128 stands for zero in the data rows.
A hidden rule labels the rows of this table. It goes by one to three of the table's principal directions, not those with the most spread.
[164 124 128 136 124 133 145 129 126 104 127 138 167 138 134 137 134 133 129  95  85 107 172 126 142 145  92 133 146] D
[102 140 127 105 135 156 132 110 136 132 115 107  98 174 134  96 128 150 123 172 102 124  91 120 127 114 123  99 105] C
[157 151 103 165 165 136 143 151 122  92 118 109 152 162 125 100 126 109 151 156  86 175 107 129 111  85 145 130  85] D
[ 60 143 141 109 125 102 118 121 166 117 174 143  93  72 144  99  48  89  92 116 181 205 107 159 131 102 151 112 112] D
[160 138 129 152 169 131 135 139 114 125 119 119 157 105  87 131 139 132 158  98 117 119 143 139 124 110 124 123 119] D
[135 137 142 146 110 112 140 143 146 128 184 160 144 108 101 160 102  69 141  89 130 145 156 139 152 156 106 132 169] D
[130 128 122 127 146 117 123 129 129 130 129 118 128 111 112 126 129 120 137 118 145 146 116 146 121 112 144 133 111] B
[154 150 119 157 164 140 139 139 120 133 122 114 138 125  89 140 144 119 168 146 110 137 125 130 117 102 140 125 113] D
[ 98  88 125 110  93  98 116  95 151  80 127 139 124 155 208 109 133 143  73 102 136 161 145 141 147 149 102 149 126] A
[ 87 103 118 115 114 133 101 118 110 147  93 123  82 104 164 128 137 160 110 170 180 105 108 104 107 143 165 135 135] D
[169 161  92 154 176 137 137 185  95 121 118 108 166 174  54  74 121 119 182 104 106 110  84 112 112  81 135  92  70] D
[184 161  85 176 208  96 134 139 129 104 104  83 151 106  86 157 161  95 187 132  91 197 144 173 100  85 168 175  75] B
[144 114 101 120 127  98 124 105 142 109 103 122 137 116 147 168 158 141 134 120 122 140 172 143 126 136 135 167 113] A
[133 139 141 142 142 135 130 132 122 151 135 125 125 108 104 138 136 124 142 140 139 130 118 134 121 113 141 125 132] B
[126 121 140 137 124 103 134  93 166 101 142 135 128  95 164 177 135 104 115 133 114 193 178 164 141 141 126 171 145] B
[200 152 100 141 183 140 169 147  97 140  96  91 179 124  76 141 177 153 194 126  63  68 132 147 108 117 151 126 119] C
[ 75  84 204 104  74 143 109 104 121 190 154 161  80  68 148 173 128 131  90 128 188  64 137 121 150 220 114 130 242] C
[177 122 146 154 115 117 125 148 118 134 146 156 169  87 107 176 129 103 133  79 136 116 185 125 136 147 107 157 169] B
[127 119 124 125 134 104 117 116 136 129 126 129 127  98 114 152 138 128 136  98 152 133 152 143 133 133 128 142 125] A
[112  78 129  95  71 112 103  84 165 120 157 175 112  60 150 210 112 106  99  64 182 130 213 131 160 188  79 162 191] C
[129  96 101 110 112 107  99 136 113 138 116 141 130  95 113 144 134 140 132  76 195  92 142 115 124 141 132 138 127] A
[113 125 134 119 117 117 120 120 141 125 137 138 119 128 128 134 118 120 121 112 135 134 142 128 142 143 114 128 133] D
[101 131 145 122 143 189 128 117 114 159 111 111  92 163 106  99 143 163 140 192 134 101  69  97 121 100 128  79 115] C
[ 55  95 155  83  76 143 101 111 116 184 122 141  61 101 164 127 121 162  88 172 203  72  90 100 123 170 155 114 172] D
[133 117 109 115 135 145 131  90 150  80  93 118 135 176 158 123 147 163 123 145  85 151 154 119 138 108  97 126  87] D
[157 150 124 148 164 185 134 153  90  81  66  85 152 255 172   7 129 182  98 187  32 129  67  87 104  63 110  95  52] B
[146 103 136 126 124 154 122 119 110 134 110 134 136 103 131 146 143 153 123 115 136  86 152 113 126 142 109 131 158] C
[108 105 116 103 105 114 120  98 144 102 108 131 121 147 179 123 138 160  99 127 130 134 145 126 136 135 118 137 113] A
[113 122 161 140 112 142 133 140 131 118 180 160 138 119 130  97  83  99  99  81 145 139 121 129 150 133  87 100 164] C
[144 145  95 141 166 106 139 134 133  91 115 103 149 155 126  98 135 124 146 124  97 172 114 152 118  89 145 133  70] A
[168 135  89 164 172  99 140 147 128 102 129 118 163  84  94 160 138  87 181 109 131 175 144 159 112 106 167 159 105] D
[193 223 104 181 208 126 161 203  84 180 119  78 153 120  34 116 133 101 208 166  63 102  86 143  79  84 198 120  98] A
[120 147 147 135 130 139 144 136 129 132 146 126 129 159 127  95 118 125 121 143 106 134  98 130 133 113 123 103 124] B
[141 126  96 151 160 114 138 115 136  82 101 106 141 137 155 128 155 133 142 149 100 178 137 148 117 105 149 153  91] D
[113 129 125 140 120 105 122 143 124 131 142 137 124 116 134 117 119 116 121 120 161 143 114 131 124 124 148 131 125] A
[115 124 132 122 123 135 125 122 127 116 118 123 121 166 151  97 129 144 110 137 114 127 114 119 132 127 115 119 117] A
[138 103 142 137 129 125 119 123 110 137 111 135 137  97 125 154 156 149 133 104 146  90 159 124 132 157 122 141 157] A
[146  78  76 129 122 112 124  99 132  62  88 117 145 149 206 135 172 149 111 131 120 165 149 138 118 128 134 178 105] B
[147 134 144 143 145 136 138 134 120 127 127 126 148 117 118 128 130 129 135 120 110 122 137 134 128 124 123 125 137] D
[153 146 130 130 151 127 141 136 122 136 118 112 144 133 100 136 138 128 154 124  88 106 137 139 128 138 129 128 129] C
[149 148  98 149 168  98 136 154 121 119 132 112 154 122  87 108 133 113 164 101 138 156 105 154 114  83 159 126  79] A
[ 93 123 149  90  91 155 116  97 143 149 133 143  92 155 138 123 118 160  94 124 128  86 140 101 151 149  71  96 148] A
[ 97 114 150 114 106 125 110 129 125 146 141 144 108  95 142 120 103 128  97 116 177 121 118 124 128 139 133 123 149] B
[149 137 131 111 142 153 134  97 140 132 105 113 126 116 126 158 140 152 130 144  87 119 164 133 126 120 109 135 128] C
[108 118 125 114 126 136 115 124 117 125 105 117 112 153 155  87 129 159 103 141 138 119  98 117 119 115 132 118 106] B
[110 134 141 127 105 113 124 129 145 128 154 141 117 138 139 131 109 101 111 131 132 155 128 131 140 140 123 135 137] B
[163 139 104 155 166 134 136 136 131 106 132 119 155 136  85 129 137 110 166 109 118 163 128 137 125  82 120 123  90] B
[110 137 131 107 131 128 127 122 140 143 139 126 111 126  99 133 115 118 141 118 128 115 125 133 139 144 120 112 133] C
[146 159 101 141 131 102 147 141 143 104 141 128 150 140 136 120 114 111 132 125  99 167 140 142 123  99 139 135  96] A
[ 99 122 140 121  94 122 127 110 163  92 153 143 116 174 179 111 103 105  88 144 114 189 126 127 149 131 103 132 122] B
[140  98  59 100  98  96 119 136 136  70 100 127 144 153 188 129 115 114 115 129 124 156 139 120 116 144 156 173  96] C
[138 121  93 110 111 129 130  65 169  98  89 119 112 148 186 187 171 164 116 184  86 164 192 124 128 118 115 169 103] A
[137 123 116 123 110 120 123 140 132 128 151 146 137 122 110 138 111 104 130  93 149 129 135 124 134 131 115 129 134] C
[144 139 104 148 134 113 133 133 135 118 125 124 132 121 129 157 138 106 149 153 118 161 143 133 118 122 153 155 118] D
[110 113 141 128 100 112 116 139 121 129 147 149 126 106 159 108 104 123  89 100 167 128 123 127 129 139 128 131 149] A
[143 106  91 122 132 105 116 125 128 105 114 129 144 111 125 142 139 131 138  85 152 133 152 134 126 125 127 146 108] D
[114 137 137 126 127 125 128 136 127 137 142 128 119 118 132 111 110 118 116 133 140 139 105 137 123 120 142 122 130] B
[133 123 133 138 127 125 121 136 121 141 130 130 125 108 122 145 133 115 133 138 150 136 123 128 119 128 147 143 137] B
[116 115 148 102  73 130 119 124 134 129 138 155 128 172 158 116 114 143  86 105 120  92 148  99 154 163  78 119 151] A
[129 135 135 131 105 121 123 148 125 126 139 141 135 157 136 110 110 119 110 113 119 120 130 112 136 140 110 126 133] A
[ 98 127 165 107  83 103 103 157 114 181 159 154 109 101 119 119  92 113  95  95 188  86 111 118 133 166 136 123 168] B
[137 130 121 136 162 143 129 138 116 115 127 118 143 126 104  88 117 133 136 101 135 135 104 134 122  87 121 102  99] C
[148 149 115 160 173 130 131 187  82 122 120 115 164 143  86  48 111 134 149  95 138 110  74 119 107  79 147  90  82] D
[104 133 169 125 111 147 134 132 125 153 157 142 117 129 130 103 109 129 106 137 141 115  98 123 136 127 120  98 153] B
[100 107 164 117  84 127 115 122 130 157 154 158 108 103 139 151 119 120 103 123 174 109 132 118 142 165 121 130 179] B
[143 165 117 135 139 149 149 142 132 118 130 119 141 189 112  95 119 131 141 153  76 134 109 112 129  91 114  97  91] D
[165 131 110 129 155 127 142 145  99 154 110 109 151 101  91 142 160 143 166 120 127  82 118 141 108 124 160 133 129] B
[130 142 132 128 143 154 149  98 148 115 119 112 121 157 139 136 145 140 135 174  72 145 135 134 134 118 114 121 122] C
[123 136 124 138 106 106 132 129 153 113 157 143 127 139 147 142 116  91 119 140 128 184 133 136 135 124 133 147 124] B
[129 121 123 123 145 125 112 147 106 125 105 118 136 125 121  93 118 143 125 112 149 115 105 122 114 113 145 121 101] B
[153  87  55 101 112  77  96 153 111  77  79 121 156 131 177 114 120 131 109  87 154 134 141 123 103 139 165 183  83] C
[134 107 138 129 116 103 132  99 149 112 133 138 139 109 152 172 154 126 123 115 126 151 171 153 143 150 120 161 146] A
[116 212  97 133 166 211 136 144 110 199 131  94  70 193  40  63 121 165 161 203 120  94  33  77  96  12 118  29  58] B
[100  81 145  99  96 135 103  97 120 140 112 145 105  90 167 140 137 170  85 101 176  81 153 116 135 166 105 134 170] D
[118 126 145 105 105 128 124  88 156 142 133 140 111 122 131 171 140 145 116 118 118 113 179 128 152 151  87 132 150] A
[153 143 100 152 172 118 138 132 131 103 119 107 145 127 108 129 141 114 160 127 105 167 130 150 117  97 142 139  93] C
Which label does each new row get?
[156 156  84 143 145  82 130 158 138 114 137 118 146 123 102 144 117  79 159 119 121 178 132 149 114 109 166 160  89]: B
[122  97 125 116  82  79 117 130 130 114 131 149 140 106 192 140 127 128  86 108 163 140 149 139 127 157 151 172 144]: A
[126 122 120 136 135 120 117 133 122 135 127 126 120  94 124 139 128 118 132 130 162 141 123 133 115 120 152 142 128]: B
[133 124 129 132 128 106 125 124 132 126 128 130 134 112 131 146 139 125 129 115 135 138 145 142 129 134 134 147 129]: A
[ 72 115 117  84 103 141 105 132 107 171 109 119  71 137 138  94 119 160 112 166 183  75  61  99 110 140 163 100 124]: C
[104 119 155 124  87 119 119 141 118 150 144 148 115 122 159 118 113 128  92 132 156 106 117 115 130 158 135 130 164]: A
[ 79 107 102  99 117 151 108 121 121 138 118 123  84 152 132  87 123 152 121 151 186 116  63 102 118 105 140  92  98]: C
[189 158 114 140 192 159 164 133 101 151  90  82 159 133  70 140 183 162 192 156  62  79 118 143 105 100 149 117 110]: C
[100  96  93 112 124 156 123  86 140 102 100 120  97 151 160 132 155 158 130 167 139 137 119 111 127 121 122 121 110]: D
[152 156  97 143 142  91 139 150 144 103 149 126 157 135 114 117 111  94 141 106 118 186 127 152 122  86 144 139  81]: B
[127 120 104 114 149 121 135  89 160  67 103 111 137 162 161 117 138 146 123 127  84 176 152 147 138 108 108 135  80]: D
[212 154 170 184 139 126 150 153 130 130 160 149 192 107  82 196 135  72 158  99  70 146 200 140 145 142  95 164 173]: B
[ 55  97 107  73  67 147 105  97 159  78 130 143  79 213 218  59  80 143  51 144 134 154  97  91 147 136  81 101 106]: C
[138 138 156 137 105 108 114 168 120 140 164 153 147 133 109 110  89  91 108  77 144 126 128 121 140 138 108 127 143]: B
[133 141  95 121 193 193 119 127 103 131  72  77 106 176  77  78 143 166 169 177 112 111  62  99 100  63 135  81  56]: C
[ 93 101 163  97  82 141 115 118 122 159 135 149 103 113 155 131 117 147  92 134 166  83 120 109 137 167 123 119 175]: C
[103  76 129  97 101 147 125  65 166  70 110 151 123 118 191 162 125 152 100 127 121 147 193 119 157 160  83 138 147]: D
[132 107 123 122 119 109 106 141 114 142 136 142 134  74 116 137 117 122 118  75 191 115 135 133 121 130 134 140 140]: B
[134 147 114 122 148 114 125 150 116 139 129 117 137 121  98  94 114 133 134  94 140 116 106 138 116  99 139 111  98]: B
[147 114 110 136 135 128 134 114 129 104 106 125 144 131 140 149 155 142 141 126 109 126 160 126 130 136 121 144 126]: D
[115 109 148 144 123 140 135 128 120 123 135 137 126 112 149 133 129 119 125 143 132 125 124 126 132 158 134 130 168]: D
[120 114 162 132 111 118 120 135 121 146 153 152 133  95 119 134 121 122 114  88 168 112 136 131 141 146 116 125 162]: A
[ 79 124 144 101  94 145 114 129 132 152 152 144  89 132 138 100  89 125  95 143 173 124  87 108 131 126 127  98 137]: C
[128 113 115 118 131 110 125 119 129 107 114 124 138 127 148 117 137 146 118 104 131 129 137 140 128 129 128 136 114]: A
[100  92 129 118 107 101 107 100 141 111 122 141 112  91 176 148 133 138  95 111 171 148 157 139 133 151 131 157 142]: A
[120 131 129 132 126 119 136 122 138 121 139 132 128 113 143 130 122 123 121 133 132 152 131 141 128 120 138 132 129]: D
[123 130 146 115 131 139 126 117 130 150 133 132 122 123  93 136 133 143 137 103 131  92 139 125 144 138  98 104 140]: A
[148 135 136 133 121 134 133 144 117 160 134 136 134 114  89 170 136 112 160 131 123  87 144 115 131 160 131 132 163]: D
[ 59 178 121  65 129 166 144 104 155 145 110 105  68 188 125  74  86 171 127 199  75  92  87 102 134 118 125  52  88]: D
[137 132  88 134 125  75 113 154 126 110 125 128 140 118 137 122 116 108 125  99 151 156 134 138 113 119 159 160  96]: A
[194 167 195 187 127 119 154 153 141 138 177 163 187  94  87 201 116  65 147 101  67 147 216 141 156 157  90 159 194]: A
[127  76 112  87  73 105  98  88 156 119 130 161 118  80 153 211 130 121 104  69 165 112 217 125 153 196  86 177 178]: C
[119 134 140 128 138 123 130 120 131 121 125 118 128 149 139 100 132 143 114 122 110 135 120 140 133 120 117 119 114]: A
[136 135 141 136 111 131 134 147 126 137 161 148 138 120 120 128 103 100 120 107 131 122 131 124 135 139 114 123 158]: C
[112 118 142 120  98  83 105 148 121 158 155 155 124  69 119 143 104 110 109  65 194 104 146 137 133 163 136 142 164]: A
[154 166 129 137 189 185 172 120 118 118  97  77 145 217 104  74 165 169 165 190  23 114  76 131 122  78 118  79  80]: C
[140 144 134 137 157 160 144 137 118 144 136 120 135 124  78 121 127 126 161 132 119 111 105 127 126 106 125  95 127]: C
[144 146  91 140 177 143 118 136 114 133  83  87 114 155  89 123 156 138 175 178 116 139  96 117  99  87 162 128  68]: B
A new table starts here. Each row of this table is followed by its label. One hidden rule gives the labels. It looks at one to three of the table's principal directions, none of them among the few with the most spread.
[ 79 126 139 157 101 144 111 115 118 152 156 144 123 137 130 116 154 142 104 116 132  79 101 116 143 115 135 114 145] 2
[160 155 107  98 120 140 127 152 132 137 133 160 138 133 137 147 135 147  96 158 120 156 128 152 138 101 129 137 126] 3
[ 99 113 155 145 143 134 135 122 137 124 115 106 146 125 137 108 122 105 163 110 135  89 147  99 121 150 125 124 122] 2
[ 84 124 108 108 122 106 127  89 139 132 138 125 102  98 110 102 103 139 122  96 127 130 125 143 128 115 131 125 131] 2
[114 105 130 135 109 145 131  85 107 158 177 141  67 107 119 100 118 158 119 102 126 126  66 141 114  81 152 113 137] 2
[178 150 148 122 121 161 120 183 113 144 124 151 176 161 156 146 173 128 104 175 128 118 134 122 124 122 116 135 130] 2
[ 88 118 133 131 164  78 156 122 165  99  88  85 142  98 134  99 103 101 175 102 132 126 195 109 125 180 122 139 109] 1
[ 65  96 138 172 137  56 109  43  96  93 122 100 103 124  88  98 118 142 157  90 114  92 112 144 162 175 122 101 135] 3
[112 109 119 118 112 128 136  71 120 141 145 128  90 111 108 106 105 134 136  96 123 121 100 125 120 101 146 115 146] 2
[135 150 121  98 157  91 141 172 163 118 108 124 153 103 147 123 132 134 114 153 132 165 188 149 124 148 109 155 100] 0
[129 116 148 161 140 118 119 155 124 107 101  83 147 146 129 128 139  90 158 116 138 118 146 100 110 178 111 128 122] 2
[151 101 120 155  80 114 101  68  63 121 133 105  83 166  72 139 143 114 130  96 126 125  63 112 117 136 134  99 180] 2
[138 119 134 148 118 150 123 126 120 135 140 130 118 141 123 146 132 125 126 129 129 120 104 115 129 118 136 120 137] 0
[ 82 129 160 118 175 111 157 122 147 119 116 136 155  93 165  80 116 141 164 130 129  96 174 137 138 149 123 139  96] 3
[ 68 124 161 118 152 107 152 108 152 116  94 114 171 109 140  94 126  99 166 113 150  68 195  87 128 173 116 138 133] 0
[111 122 136 127 126 142 150 138 153 157 142 124 123 105 149 102 130 125 125 117 134 117 141 106 108 108 141 132 124] 0
[174 175 126  94 147 174 128 214 151 140 133 182 176 136 175 165 145 152  89 198 126 154 149 160 142  99 117 154  96] 1
[101  91 170 148 135 125 141  87 106 123 117  93 119 122 120  91 124  94 182  89 149  81 127  83  97 160 128 120 144] 0
[ 82 106 142 176 135 112 110 123 127 130 151 105 103 116 126 105 130 141 128 104 125 112 107 138 131 137 126 115 109] 1
[185 159 110  88 126 185 134 203 162 164 148 164 146 124 164 155 131 142  82 174 123 170 133 145 112  68 131 148 105] 1
[107 122 144 133 120 133 126 122 132 143 128 122 144 128 131 111 141 118 125 120 132  91 139 105 121 129 125 123 137] 2
[129 135 123 105 119 136 142 124 127 142 138 144 115 115 134 116 128 135 120 126 136 136 124 129 117 109 137 135 136] 2
[123 126 149 138 153 136 139 162 148 138 136 127 140 111 159 112 132 136 132 141 127 125 146 132 122 126 126 136  97] 0
[227 154 100  71  96 162 126 129  98 129 119 170 134 165 104 191 134 122 101 170 131 171 105 132 123  95 130 137 168] 0
[110 140 131 103 145 116 149 143 149 133 128 140 133  98 150 106 127 140 124 134 138 137 159 139 123 128 126 146 114] 1
[ 96 110 114 140 119 115 133  90 127 132 150 119  77 106 112 110 106 139 134  92 127 137  99 134 125 115 147 119 133] 1
[155 112  93 141  82 126  93  50  74 115 144 137  75 166  57 176 116 136 114 113 115 141  47 141 152 109 141  98 178] 1
[150 139 123 112 140 175 150 159 145 147 152 159 115 111 162 133 111 148 125 145 126 155 113 144 122  84 148 139 104] 1
[ 87 112 129 157 121 129 137 124 145 138 137 103 106 116 132 108 122 115 140  91 135 115 126 101 117 131 142 122 129] 1
[161 142 136 101 125 152 129 132 119 137 126 160 157 142 134 144 140 134 115 161 126 117 132 129 134 110 124 132 138] 2
[ 82  94 132 181 126  76 102  73 103  87 104  69 107 143  80 122 117  98 169  76 130 104 117 109 135 191 117 105 144] 2
[127 124 110 141 113 105 109 117 113 125 140 119 100 131 108 128 132 142 110 117 119 149 102 149 131 127 127 119 131] 3
[109 134 124 100 136 117 138 115 137 136 141 148 115  98 132 111 119 152 115 130 132 136 133 152 130 112 129 138 121] 0
[176 124 138 126 103 171  98 142  74 155 175 151  90 144 122 135 151 155  94 142 134 149  47 159  98  84 125 122 134] 2
[ 89  92 145 159 120 102 133  74 121 126 118  84 115 124 106  93 122 101 163  80 129  85 131  87 115 154 134 108 148] 2
[104 125 148 139 133 106 125 130 140 132 112 113 167 129 135 106 148 118 128 130 125  88 167 109 132 151 114 124 126] 2
[102  93 140 172 138 114 144  98 129 114 116  79 106 122 123 103 106 100 185  81 125 112 126  94 117 157 143 113 126] 3
[ 85 114 142 129 138  89 123  83 118 119 130 122 119 109 110  99 125 140 134 112 132 103 133 140 135 147 117 123 131] 1
[152 152 101 103 122 146 128 170 151 137 131 142 132 127 137 152 126 130 100 146 130 166 136 139 123 106 128 143 121] 1
[153 139 127 122 127 149 126 164 136 132 121 130 148 141 139 146 137 116 120 144 132 136 138 119 120 125 123 136 125] 2
[ 94 104 134 168 138  68 105  85 111  84  97  79 129 141  89 125 121 106 162  98 124 106 138 120 144 193 109 111 134] 1
[129 139 112 109 121 116 127 104 113 135 156 169  99 114 121 128 129 176  96 143 120 150 100 174 149  98 137 128 131] 1
[ 84  99 123 152 135 106 128  75 122 111 135 101  80 108 104 107  92 128 163  80 127 126 103 133 129 140 139 114 125] 2
[144 146 134 126 134 147 119 200 152 144 129 127 162 132 158 133 151 125 101 154 129 136 152 130 115 123 113 142 104] 2
[146 133 102 108 100 158 136 116 124 155 158 153  90 121 126 131 118 145 106 121 123 154  88 137 120  75 154 125 141] 3
[135 145 124 120 122 141 116 146 125 140 140 152 140 135 138 134 142 149  99 149 120 128 119 149 140 108 124 128 122] 3
[152 113 105 139 118 123 126  94  97 118 151 128  59 126 102 140 105 148 135 111 120 176  65 158 127 111 148 118 133] 1
[136 123 136 129 135 115 117 104 111 115 126 137 133 136 111 141 129 139 128 144 123 119 122 143 147 136 118 122 132] 1
[178 144 120 127 114 150 117 155 124 113  96 127 172 177 120 183 143  92 127 154 129 127 142  98 136 144 118 129 148] 1
[166 132 111 122 107 139 115 105  98 113 116 136 127 163 102 162 124 118 132 133 120 136 101 126 139 126 131 117 155] 3
[138 122 151 128  96 136 109 101  86 149 140 142 135 151 111 122 168 131 105 135 135  87 102 114 121 120 121 115 166] 1
[155 111 105 170 101 112 108  99  89  98 119  98  89 168  83 167 125 107 145 104 123 153  81 116 135 154 137 108 158] 1
[ 63  95 122 175 129  83 123  37  99  97 139 111  67 118  89 109  97 145 165  75 119 111  84 142 161 152 146 100 139] 2
[155 131 147 139 113 132 114 117  97 128 121 145 159 166 120 148 164 129 116 157 122  93 122 116 148 136 120 117 153] 1
[141 115 103 145 102 154 123 113 128 139 146 121  91 138 110 149 110 122 126 107 118 143  86 116 125  97 152 112 141] 1
[133 132 117 133 141  94 116 132 123  91  94 101 143 141 115 137 121 111 149 123 122 144 148 136 136 171 111 128 121] 3
[158 169 107  67 162 124 149 198 178 140 133 164 150  87 171 128 121 165  88 180 121 192 177 183 127  97 118 164  79] 1
[127 136 122 110 116 164 135 142 142 138 123 131 137 132 134 135 121 103 132 118 143 121 134 100 111 116 133 135 139] 3
[ 63 104 122 157 128  87 128  84 129 100 111  80  97 116 100 105 104 101 168  66 141 117 132 106 124 174 130 120 138] 2
[144 150 124  91 158 135 152 183 164 138 131 143 139  94 168 116 119 144 117 154 130 168 163 155 113 110 124 156  89] 2
[102 104 116 154 134  70 123  95 122 104 125  85  84 110  99 109 111 127 147  89 124 152 121 140 124 160 127 120 124] 1
[121 116 140 168 148  93 114 122 112  93 111 103 132 142 117 135 131 125 153 127 120 124 130 136 147 175 116 119 116] 1
[ 78 136 130 124 150  95 144 148 167 133 128 121 135  89 153  90 128 141 121 122 131 129 173 138 130 140 124 142 101] 1
[124 119 132 130 123 109 125  71 101 119 126 141 125 136 106 126 126 142 136 128 115 105 113 135 153 131 132 112 147] 2
[ 52 121 125 121 149  84 140  89 157 108 111 109 126  92 118  97  99 121 153  93 138 107 169 124 139 159 123 133 123] 1
[ 94 105 136 143 139 109 132  90 127 128 142 115 100 103 122  95 109 141 146 102 121 116 115 138 128 127 135 117 118] 2
[144 137 130 110 155 114 135 146 137 118 121 135 137 113 139 128 122 142 128 151 125 153 148 155 130 133 118 141 105] 1
[100 102 146 155 114 136 127 121 116 139 136  91 101 125 124  98 134 101 149  82 148 108 109  92  89 140 133 121 141] 2
[144 139 110 128 127 145 122 183 154 141 141 123 123 123 144 140 128 131 103 136 126 165 128 139 114 109 128 138 105] 1
[100 148 146 113 186 109 155 204 187 135 124 126 164  76 196  79 128 150 128 151 125 144 200 158 120 138 114 158  57] 3
Here are more rows. What is the label of each one?
[187 161 119 106 122 153 103 201 121 132 123 144 163 157 143 161 157 129  90 172 128 161 130 149 117 120 105 143 118] -> 3
[187 163 105  89 130 172 149 213 171 140 105 137 171 137 166 160 129 101 116 161 130 170 172 109 108 109 130 154 114] -> 3
[120 142 101 105 146 120 142 155 159 114 117 119 119 104 140 125  99 124 137 117 132 173 151 144 119 131 129 146 104] -> 3
[200 158 126  99 129 150 122 183 128 110  86 138 190 171 132 188 149  94 121 179 138 144 165 110 127 148 105 147 139] -> 0
[121 120 135 147 129  97 127  98 110 100 100 111 141 147 110 132 133 111 154 120 126 107 140 111 144 170 124 119 144] -> 2
[ 99 106 149 151 142 119 138 114 136 114 105  89 137 125 127 108 116  93 174  98 136  98 150  91 116 164 126 123 127] -> 2
[199 179 122  62 142 173 127 223 150 145 129 178 175 130 167 165 147 143  77 203 138 176 156 162 114  93 105 166 102] -> 1
[113 130  86 121 117 113 117  98 126 104 123 120  93 127  97 143  94 125 134  98 124 160 106 145 140 129 135 123 136] -> 3
[124 105 165 163 118 147 109 130 113 134 118  97 155 157 121 126 151  90 145 117 138  72 127  80 109 151 114 114 144] -> 1
[143 102 110 157  79 103 115  29  68  99 112 114  90 176  55 165 127 103 150  96 125 112  77  93 150 152 146  95 202] -> 1
[111 101 133 175 119 124 120 109 114 116 126  89 103 142 109 128 122 103 157  91 131 116 104 101 120 151 135 112 138] -> 1
[107 125 159 140 156 112 131 155 137 127 118 112 158 116 156  93 143 127 141 133 129 105 162 128 120 155 111 134 101] -> 3
[ 83 121 133 151 155  89 128 127 149  85  77  79 160 131 123 119 111  86 178 100 132 107 181 101 137 198 110 129 117] -> 3
[162 153 120 107 106 166 130 153 122 158 150 175 138 141 147 145 153 153  86 164 122 134 110 139 135  83 139 131 137] -> 2
[ 91 154 128  95 174 110 147 199 201 142 132 135 157  69 179  95 122 152 102 151 132 152 202 162 123 123 111 163  67] -> 1
[102 123 169 138 177 104 137 146 163 105  80  99 205 124 150 112 129  98 168 142 128  77 212 101 138 185  99 135 101] -> 1
[ 69  81 190 203 146 107 120  97 112 117 119  76 139 134 125  89 143 102 179  93 135  45 134  83 125 185 118 105 126] -> 1
[155 145 113  92 174 103 146 143 149  95 105 139 140 106 138 143  95 142 144 157 119 179 164 171 144 140 119 149  92] -> 1
[105 136 190 121 175 145 152 207 168 157 127 127 192  94 204  70 158 130 132 157 142  88 197 118  98 138 106 153  76] -> 2
[144 141 126 131 126 153 121 165 149 137 121 132 164 145 143 148 138 119 114 149 120 120 145 117 135 120 124 129 121] -> 2
[169 144  86 116 114 125 128 148 142 109  97 113 137 151 113 170 116  98 128 130 121 172 144 116 130 136 131 133 138] -> 3
[137 157 108  78 153 162 162 178 174 144 140 161 127  88 175 121  97 148 121 145 129 175 149 156 118  85 142 157  89] -> 3
[144 136 120 119 113 168 126 159 140 157 153 144 120 126 140 138 133 134  99 137 133 140 110 128 112  88 136 133 126] -> 1
[201 154 107  85 133 156 133 153 118 116 121 164 132 142 130 177 116 135 119 170 127 182 117 156 132 107 128 145 126] -> 1
[100 111 144 162 158 102 135 141 149 104 105  83 137 118 135 115 117 103 168 109 132 121 162 109 123 175 120 130 105] -> 0
[ 91 124 136 104 145 107 141  83 125 117 134 147 108  97 117 113 109 146 138 121 143 119 131 146 138 132 127 136 132] -> 0
[104 110 121 147 119 105 113  78 102 118 150 127  77 122  95 128 117 148 126 106 129 133  83 149 140 128 134 115 139] -> 0
[135 130 125 130 130 111 133 147 154 123  99 102 162 135 129 134 135  99 131 131 125 124 175 100 124 151 119 132 130] -> 1
[138 144 102  68 142 155 157 156 162 152 156 153  92  74 156 110  90 152 114 128 135 191 125 165  97  71 143 155  97] -> 2
[125 126 139 132 102 158 136 112 118 155 142 148 131 139 134 122 145 129 119 127 130  93 112 101 129 103 145 118 153] -> 2
[159 132 148 138 121 154 124 146 107 131 125 140 150 158 137 147 155 120 128 151 133 112 119 111 128 132 125 127 140] -> 1
